In the rows, 128 means zero.
One turn sends every row of this set to another row. A few are shown first. Where does it send the rows asked after them?
duzif: [142 144 105 116 113 116  95 119 132 139 139 156 155 134 133 124 126 134
 135 146 156 139  99 114  97  84 118 132 104 120 125 121]
Voz: [ 69 129 131 138 113 107 128 129 138 133 139 139 134 130 125 110 143 147
  98 123 126 132 120 154  88 122 113 118 105 128 128  98]
sebe: [139 131 128 106 134 150 145 156 131 144 109 132 123 117 104 131 133 127
 126 140 118 146 120 178 118 140 163 104 129  98 135  94]
Zesiv: [146 139 124 100 108 144 139 157 146 154 126 114 136 136 145 143 146 136
 116 142 114  97 121 171 118 140 167 121 144 110 143 115]
dogo: [123 152 130 145 151 116 127 142 164 139 121 112 140  92 111 123 141 135
 161 155 129 121 126 111 128 121 119 133 173 114 120 110]
peboz: [127 148 130 136 141 133 137 147 164 123 148 123 142 113 148 110 146 140
 185 136 140  99 121 119 136 136 119 141 138 110 127 153]
pepop: [125 107 141 136 126 129 124 110 114 131 126 111 128 131 121 141 148 127
 125 129 149 127  95 124 159 138 114 124 133 162  92 162]
tup: [117 136 151 136 150 136 136 124 137 131 134 118 119  90 112 117 117 136
 173 161 131 121 107 134 159 115 121 138 153 124 115  98]
vurez: [113 103 110 127 109 119 135 133 108 119 119 141 123 157 143 112 135 133
 119 123 111  88 137 141 112 151  95 123 116 108 107 120]
bog: [138 134 112 134  98 107 108 132 152 153 139 121 106 115 128 124 128 140
 135  95 151 141 113 151 103 115 115 146 130 102 102 163]
kub: [ 98 125 118 115 137 124 111 165 163 133 143 105 138 129  88 112 125 116
  98 146 146 123 121 159 134 136 116 100 103 122 113 118]
paf: [156 131 132 126 109  94 106 109 123 158  87 129 125 143 154 118 124 118
 126 158 146 101 115 130 125 100 115 131 116 136 129 115]
Gapeb: [111 135 124 119 141 135 127 127 156 116 138 140 124 129 148 134 120 121
 191 137 119 103 113 129 153 130 143 149 143 111 122 122]
Kedis: [138  89 137 127 131 135 129 155 158 140 110 118 141 166 130 101 134 135
 122 118 140 114 126 171 130 142 134 130  97 103 100 137]
Rukeb: [126 117 131 129 118 118 131 125 130 138 153  98 123 110 103 127 133 148
 102 124 135 140 107 130 126 101 126 157 135 135 112 180]
Gozuv: [145 118 108 118 156 116 116 142 126 130 137 130 150 125 125 104 120 105
 110 159 126 134 118 107 119  97 127 131  99 142 150 158]
pelar: [118 136 120 143 122 152 141 141 104 135 154 133 150 127 122 124 138 142
 132 162 114 107 115 149 117 163 148 116  91 146 135 128]
kelo: [141 137 131  85 129 133 118 135 128 138 126 171 135 122 149 103 136 129
 137 135 164 152  93 148 119  83 120 106 126 118 133 126]
budeb: [120 130 115 138 149 122 129 120 139 133 144 127 111 132 119 122 141  93
 121 101  92 141 103 164 127  94 115 104 153 139 134 130]
sol: [124 115 128 129 137 138 129  98 120 115 134 149 124 146 126 138 157 114
 150  92 132 155  91 143 132 121 107 108 129 133 105 134]
poka: [153 130 125  78 137 117 127 130 129 132 127 124 117 131 140 107 121 102
 107 150 123 113 117 142 139  76 121 127 124 126 160 139]
puv: [160 139 127 105 100 137 131 131 138 151 136 100 126 117 147 151 159 144
 113 136 134 109 135 139  92 158 127 137 114 115 140  99]
sute: [129  94 153 115 125 149 131 135 151 152 144 127 142 132 149 115 147 162
  89 113 130 139 109 158 110 107 130 139 131 127 103  93]
mopi: [133 103 113  92 126 150 118 149 126 129 156 115 128 122 126 126 130 129
  86 140 121 103 121 132 137 130  94 114 147 128  97  97]
fetu: [154 140 119 131 110 145 140 130 102 137 146 112 143 114  94 133 146 157
 124 161 121 116 129 135  91 146 116 130 109 114 127 107]
potok: [133 139 108 151 117 100 102 139 156 164 123 112  98 123 141 122 126  99
 129 111 125 114 114 166 131 125 112 109 153 135 113 140]
tiso: [123 130 163 137 154 130 153 117 151 126 144 112 114  90 146 104 141 141
 166 127 132 134 124 124 129 124 115 161 116 124 142 122]
gam: [113 133 138 130 156 112 134 115 170 126 121 122 117 107 147 134 139 122
 159 123 110 137 135 112 115 124 136 164 142 115 143 105]
sifip: [147 112 140 135 144 111 116 137 115 156  84 149 140 126 157  94 133 117
 130 155 156 135 109 130 129 122 124 108 115 150 126 138]
Sukob: [118 127 133 122 137 150 137 140 126 139 127 138 120 112 133 131 136 119
 131 136 130 149 120 160 117 174 154 108  81 135 139  99]

Rukeb moves to pepop
pelar moves to Sukob
Now find these:
peboz moves to tiso
sute moves to mopi
poka moves to paf

One turn sends every row of this set to another row. A few are shown first. Where does it send the rows asked after them?
Bab: [158 112 131 130 105 126 137 105 159 141 158 161 125 145 131 125 125 136
 154]
fabu: [127 125 115 122 123 172 117 126 144 113 117  99  99 123 118 151 125 137
 146]
Mafeg: [120 116  89 132 131 129  97 118 101 152 118  99 135 134 122 166 144 115
 134]
mus: [115  77 125 133 143 138 123 135 120 141 128 129 125 128 122 164  93 119
 114]
Novi: [123 115 146 158 121 149 145 113 116 158  95 140 111 122 126 158 127 115
 100]
zad: [ 87 107 145 137 106 141 161 106 105 144 122 147 141 135 124 140 127 116
 117]
boke: [108 141 140 148  95 146 143 107 122 152 101 122 146 122 127 147 162 123
 117]
Seka: [133 143 122 160 130 142  99 136 139 154 115 107 142 113 132 174 142 129
 119]
zaku: [ 95 115 119 135 113 119 127 125 118 128 141 111 186 134 127 136 132 127
 134]
pinu: [121 105  93 150 148 115 106 118  89 147 122 114 133 139 126 158 120 111
 126]
Sefu: [117 115 141 131 128 122 113 119 141 152 124 126 125 131 134  81 128 134
 176]
tunu: [106 161 120 157 135 148 130 122 129 104 147 124 134 132 135 135 120 140
 157]
viv: [122 105 143 127 139 135 110 124 144 160 122 133  98 127 131  97 116 131
 169]
vogim: [129 134 138 118 109 106 142 154 129 148 142 136  88 133 111 150 146 149
 120]
Fekuf: [131 147 139 141 109  87 148 150 120 142 142 135 112 139 119 131 149 150
 119]
nubi: [133 104 117 151 134 134 139 120 120  94 115 104 124 137 124 113  97 130
 136]
Lav: [166 119 128 129  98 127 130 104 165 144 147 147 128 142 129 123 140 138
 152]
Rok: [129 133 142 144 136 131 102 123 149 162 120 128 110 122 138  97 132 136
 172]
kez: [ 98 121  93 135 140 123 107 117  91 148 142 120 144 141 127 163 133 115
 142]
fen: [133 113 135 117 102  90 152 148 119 139 133 126 104 141 109 125 142 144
 115]
pepo: [175 113 131 140 109 125 131 106 162 145 143 155 117 142 131 126 126 135
 144]

Mafeg moves to pinu
Novi moves to zad
Lav moves to pepo
Now find these:
Fekuf moves to vogim
mus moves to zaku
tunu moves to fabu
Sefu moves to Rok

One turn sends every row of this set to another row. A few are shown first. Where does it send the rows asked after them?
Sur: [129 140 121 120  95 118 152 135  80 107 112 111  98  93 106 106 126 152
 171 136 118 155  91 120 106]
dapiv: [143  97 130 131 138 111 143 125 142 103 124 128 106 107 127 145 105 157
 156 159 165 156 115 155 130]
vimo: [113 118  87 128 137 100 176 119 145  58 134 148 108  97 104 130 134 173
 159 135 157 130  78 109 104]
mivuz: [124 114 159 135 118 108 121 126 108 126 141 135 140  93 144 145 145 148
 149 133  97 143 112 116 130]
bened: [111 113 136 118 105 131 169 144  85  86 126  94 148 128  78 137 117 165
 135 122 126 155  92 129 119]
kelar: [116 129 120 160 103  90 152 125 137 127 116 119 127 102 156 137 122 137
 158 153 138 167 126 118 105]
Mipel: [105  95 132 117 104 145 139 120 137  78 133 121 139 141  97 132 151 129
 116 145 109 143 102 133 117]
vodab: [103 104 121 123 102 111 106 123 114  76 136 105  86 124 120 132 145 131
 149 155 122 135  87 107 103]
robem: [120 115 130 119 122  97 139 130 124  89 108 148 111 143  67 163 135 136
 170 138 129 135  77 104 120]
Zesoz: [146 108 116 130 135 117 181 103 126 117 139  81 129  89 130 133 122 162
 156 139 143 148  74  95 109]
meve: [119 148 127 127  97 113 172 122 133  57 127 121 150 110 122 155 127 170
 155 176 157 140 129 118 101]
Zetap: [135 109 110 149 128 111 167 152 137  87 137 137 153  94  90 121 162 129
 152 124 137 140  82 100  82]
gevo: [142 143 125 148  99  93 161 128 104 121 135 144 138 122 117 151 100 151
 146 137 106 122 132 100 124]
Vus: [111 114 112 165 100 121 131 127 117  82 101 119 109 105  94 108 111 159
 135 157 103 147 114 105  90]
donob: [150 158 144 113 117 120 185 127 153 113 135 139 144  88 112 146 117 166
 154 140 143 147  88 121 103]
Rapup: [110 102  86 134 121 107 163 117 141  99 138 107 130 120  89 131 150 163
 145 108 137 124 145 129 124]
Nosep: [128 145 138 138 104 127 177 149 124  74 133 136 124 131 116 170 101 164
 135 124 156 113  93 105 120]
zomeb: [129 107 150 127 132 118 158 150 132  64 143 123 123 143  83 166 137 143
 145 114 126 135  70 107 121]
damoz: [ 78  94 118 107 107  92 178 129  91 111 135 115 119 108 117 144 140 144
 129 124 113 123 102 109 119]
bod: [131 115 109 131 155 111 162 120 144  92 136 134 136  99 107 124 172 144
 143 118 146 151 111  76 114]
suk: [134 123  91  92 113 110 128 131 127  55 118 110 106 104 126 123 137 169
 141 158 139 126 116 101 102]
fenaf: [146 120 112 106 108 107 165 115 124  61 106 122 114  67 112 143 112 174
 161 105 120 121 110 122 107]
Zopu: [138 109 126 127 144 104 144 107 117  80 132 118 157 103 120 142 133 149
 147  95  96 135 128 121 140]
fula: [107  97 128 131  96 131 140 156 140  96 111 136 146 121 119 145 134 164
 133 144 111 187 117 130  96]
Rof: [ 86 113 130 123  84 116 135  97 125  86 139 118 107 113 129 160 148 147
 140 149 113 142  92  79 129]
zun: [108 135 135 167 129 111 151 113 138 111 121 150 139 110 106 117 140 177
 154 130 125 147 137  85 111]
noba: [152 128 119 112 120 107 164 132 125 105 118 111  97  77 127 124 119 159
 169 138 163 137  71  98 124]
Sotom: [162 121 119 117 107 104 185 133 134  72 106 147 157 106 112 157 150 163
 152 123 125 168  92 125  98]
Kar: [125 101 155 126  92 107 134 158 132  90 152 148 132  77 141 143 136 155
 128 134 118 143 114 129 125]
zita: [113 132  95 140 124  72 181 116 119 108 138 118 136  89 138 139 131 154
 127 170 145 132 102 108 105]
Nisa: [110 120 134 163 108 119 165 143 140  78 133  76 127 127  94 146 137 146
 150 144 136 130 106 157 119]
ver: [115  98 115 117 103 107 164  92 166  70 123 130 108 125  78 122 121 146
 165 130 128 117  92 124 114]
fem: [132 120 129 133 105 110 141 111 146 108 132 135 119 108 110 130  57 153
 148 146 118 139  85 129 121]
lil: [129  94 110 105 113  82 157 124 120  92 113 117 129 135 109 149 155 159
 129  89 128 131  88  94 118]
gisa: [125 123 147 167 116 133 152 140 155  94 134 129 130 102 133 152 126 157
 166 164 161 146  98 144 130]
tonez: [107  96 144 136 110 101 144 146 105  94 128 120 110 104 125 131  96 147
 157 163  84 137  87 133 130]

fula moves to fem
Kar moves to dapiv
bod moves to zomeb
Now find these:
zun moves to Nosep
Rapup moves to bened
vimo moves to lil

One turn sends every row of this set to another row. A few are shown first. Where does it send the rows asked after them?
labu: [ 90 134 109  90 112 143 139 152 108 112 124 124 134 134 136 147]
nole: [164 139 123  95 125 141 140 104 100 128 154 124 139 126 157 140]
rut: [122 153  88 139 136 129 136 109 112 126 152 126 142 151 137  99]
biv: [100 118 138 131 146 105 125 118 117 112 126 114 127 144  94  91]
kanad: [ 95 114 137 101 103 155 131 150 106 116 129 129 144 115 140 119]
nede: [161 133 119  87 130 149 144 102 100 130 156 121 143 126 151 137]
rorab: [157 142 121  95 123 141 145  98 101 125 154 126 148 129 152 144]
pazop: [ 93 120 136  68 141 137 144 138 125 145 142 133 136 121 143 123]
nik: [121 180  93 104 122 132 135 121 116 133 132 123 133 162 123  90]
Futin: [109 141 149 104 137  94 129 131 129 130 118  98 143 154 110  83]
zod: [124 186  98 108 117 132 128 123 115 138 138 122 139 157 125  93]
boken: [105 117 135 131 141 110 120 127 120 114 124 116 129 149  96  81]
Mizo: [145 103 161  95 131 140 122 121 106 111 117 125 109 115 105 122]
nuzu: [ 85 121 148 103 120 136 143 150  95 112 158 141 136 134 128 103]
doti: [104 118 133 131 138 104 125 124 111 110 128 112 137 149  95  81]
lel: [123 152  84 130 132 126 139 106 107 126 154 125 152 152 135  98]
nuta: [110 147 141 101 141  93 131 132 124 130 115  98 136 150 104  80]
kek: [158 151 114  87 113 168 130 119  97 128 141 121 112 134 128 136]
vugi: [146  99 161  97 127 135 118 127 105 109 118 116 110 121 106 122]
razan: [125 184  97 111 123 133 135 126 120 132 134 116 139 160 133  95]
zivi: [123 183  87 111 126 135 134 124 117 131 128 117 137 152 128  99]
Defug: [113 141 151  99 127  95 130 131 120 131 115  98 138 152 108  75]
lile: [162 140 122 100 127 137 141 101  97 131 157 126 141 122 149 145]
Nule: [103 119 136 129 142 102 118 121 122 113 127 119 133 149  96  86]
Puza: [147 100 156  94 124 135 117 128 103 116 118 120 109 120  99 120]
Bena: [156 149 107  88 117 171 133 115 102 125 132 124 112 129 134 132]
rotip: [111 141 146 105 125  93 123 131 123 137 117  92 143 149 106  84]
sibun: [ 94 158 123  98 125 113 150 162 103 118 125 137 123 127 138 124]
taki: [157 150 115  88 120 170 130 117 102 119 139 124 113 134 135 140]
zugo: [125 184  94 111 121 132 128 123 119 132 132 126 135 157 130  93]
sufur: [162 134 119  98 132 145 143 103 102 126 157 124 137 129 154 144]
sek: [147 105 173  80 137 114 133 119 115 123 129 102 134 128 125 129]
tuso: [117 153  89 140 133 120 139 104 106 127 146 117 148 146 136 102]
Roni: [ 92 113 111  98 124 121 155 149  87 125 157 122 127 146 142 107]
gibo: [139 103 165  96 130 139 122 126 102 102 122 114 117 122 100 123]
Vugog: [144 111 170  77 132 111 131 117 110 127 133 100 136 131 117 137]
Mib: [109 141 144 103 132  96 123 131 125 132 113  93 136 153 108  79]
Goz: [142 111 174  72 127 120 136 114 110 124 132  96 136 130 122 128]
viso: [ 87 141 145  94 138 127 149 156 109 140 132 111 118 114 145 109]
Kog: [146 110 173  72 140 116 135 121 111 127 128 101 131 123 120 119]
Nep: [144 111 174  71 134 114 131 119 113 123 132 102 131 133 119 130]
tiko: [158 152 117  91 119 171 131 118 103 116 132 125 122 125 132 140]
Mes: [162 152 117  87 116 168 132 123 104 120 135 125 118 135 138 136]
vaf: [111 111 104  81 120 119 149 144 106 138 138 142 142 127 155 117]
gupa: [103 118 131 128 142 105 116 121 120 120 128 120 130 145  88  88]
nudi: [118 154  88 135 134 127 135 105 111 129 154 117 145 153 139 102]
zof: [118 153  88 139 136 126 133 105 108 136 154 118 142 145 131 103]
Tas: [146 102 162  91 128 140 120 130 109 107 118 117 111 128 104 122]

Bena moves to nik
sibun moves to viso
Now find these:
Mib moves to Nep
doti moves to gibo
rut moves to boken
zof moves to gupa

One turn sends every row of this set to another row. A few are shown first. Where does it send the rows asked after them?
buro: [147  83  89 146 152 130 137 105 123 153 113 137 138 119 152  98 145 140
 162 122 110 130 128 123 133 117 104 143 133 149 142 141]
gako: [126 132 108 101 108 159 141 137 140  98 138 123 137 135 138 113 126 104
 102 120 165 139 111 127 140 122 145 109 103 135 159 140]
Suze: [140 132 138  90 144 156 143 167 100  84 135 119 150 140 135 125 134  90
 139 104 108 130 115 110 142 143 126 121 137 146 154 125]
Seg: [123 136 109  99 100 152 142 138 146  94 136 127 134 138 133 121 128  99
 103 112 159 140 108 123 144 128 142 107 106 135 158 130]
Vil: [143  89 125  94 155 160 153 162 105  99 121 112 155 131 159 123 137 117
 127 121 120 124 117 121 139 131 132 131 134 136 160 124]
gipil: [127  82 121 138 136 133 132  86 129 154  99 142 113 118 167  97 133 152
 149 123 137 133 138 130 143 123 133 147 158 134 128 133]
tel: [143 132 138  91 149 156 146 168  99  86 135 119 149 139 133 123 135  89
 140 105 111 129 115 111 138 144 128 119 138 148 154 125]
zom: [155 159 101 130 134 129 120 128 112 141 146 141 134 137 113  95 151 110
 167  81  99 128 126 103 136 122  94 145 156 147 135 130]
buvus: [128 138 105 101 107 152 142 141 143  93 135 128 133 138 134 117 128  96
 106 117 161 143 109 127 137 130 144 105 107 140 156 133]
zoda: [137 156 107 139 147 138 125 112 124 146 137 140 110 117 145 100 129 139
 138  81 132 150 125 105 129 168 116 129 178 119 119 125]
zitig: [126 131 103 105 108 163 144 137 147  97 135 119 138 136 138 120 124 104
 102 112 159 143 111 126 140 132 136 113 103 134 159 133]
gufu: [136 111 134 126 143 117 114 100  99 131 136 164 104 140 110 101 133 118
 178 127 113 115 117 121 148 111 127 129 116 162 135 173]
Dofam: [130 119 148 124 127 125 111  98 110 136 144 150 112 143 115 100 134 117
 173 117 100 111 135 115 153  98 122 143 111 159 145 172]
naf: [143 158 106 130 142 138 123 115 120 142 132 143 113 124 130  95 131 129
 153  70 120 139 127 115 128 153 114 147 188 119 125 125]
somu: [136 104 157  90 142 151 145 151 100  91 126 124 142 145 142 119 134  95
 141 139 122 121 125 120 149 117 148 118 119 161 157 141]
pivid: [124 127 108  98 106 154 140 136 139  96 137 125 133 134 137 117 126 109
 103 119 166 138 101 127 143 124 144 106 104 132 158 136]
lota: [122  89 132 137 137 121 130  88 134 154 116 144  97 121 172 104 130 160
 132 124 148 133 136 121 147 130 144 134 150 130 128 139]
Lutut: [129  88 126 139 131 139 133  86 136 159 104 133 118 118 169  94 134 149
 148 122 130 132 150 128 143 116 130 152 155 135 134 136]
Pip: [111 152 172 127 116 122 112  86 124 133 142 157  87 141 128 108 123 117
 150 102 131 134 140 104 159 142 139 123 143 151 116 148]
Pefol: [127 127 100 104 112 160 144 136 142  93 133 124 136 135 136 121 126 105
 104 115 162 143 103 129 140 137 138 108 106 135 156 133]
lapi: [128 103 134 140 135 130 132  90 144 162 120 133 106 123 175  98 132 154
 130 126 140 135 159 118 138 119 145 144 145 137 136 146]
tem: [132  75 104 137 134 126 128  99 122 150 116 132 138 121 156 107 145 148
 158 109 101 125 118 113 150 114  96 151 130 134 147 133]
nes: [145 142 103 122 132 117 114 124 101 132 141 151 126 137 111 104 149 119
 167  76 103 122 102 104 148 132  93 137 162 139 129 121]
Nas: [134 102 159  89 141 149 144 152  98  90 125 125 141 143 143 121 133  96
 140 134 121 120 121 120 150 118 147 117 118 158 155 140]
zetuk: [118 149 162 130 127 132 115  87 118 134 131 159  93 133 120  94 116 106
 175 115 122 133 146 121 143 128 141 130 140 158 127 167]
Nenu: [145  93 126  96 153 161 152 162 106  99 123 108 156 133 161 121 138 115
 127 120 118 125 120 121 140 130 132 132 134 138 162 126]
Nen: [136 156 114 125 132 137 121 113 124 142 134 137 114 125 130  98 129 131
 152  64 115 137 129 111 134 148 110 152 184 114 129 122]
kud: [114 142 168 125 123 127 112  84 114 128 129 159  90 133 118  99 117 112
 173 110 121 132 136 118 151 131 140 129 140 150 125 161]
gaki: [128 159 120 135 133 140 122 109 134 147 142 127 116 119 150 100 129 139
 135  70 120 146 137  99 138 156 111 141 173 112 128 122]
sebal: [124 161 160 135 130 130 117  92 125 137 139 158  90 138 127  99 125 110
 154 113 134 140 151 109 144 142 143 117 145 163 117 158]

Vil moves to Nas
Nen moves to Lutut
Seg moves to zitig
Now find these:
lapi moves to sebal
zom moves to buro

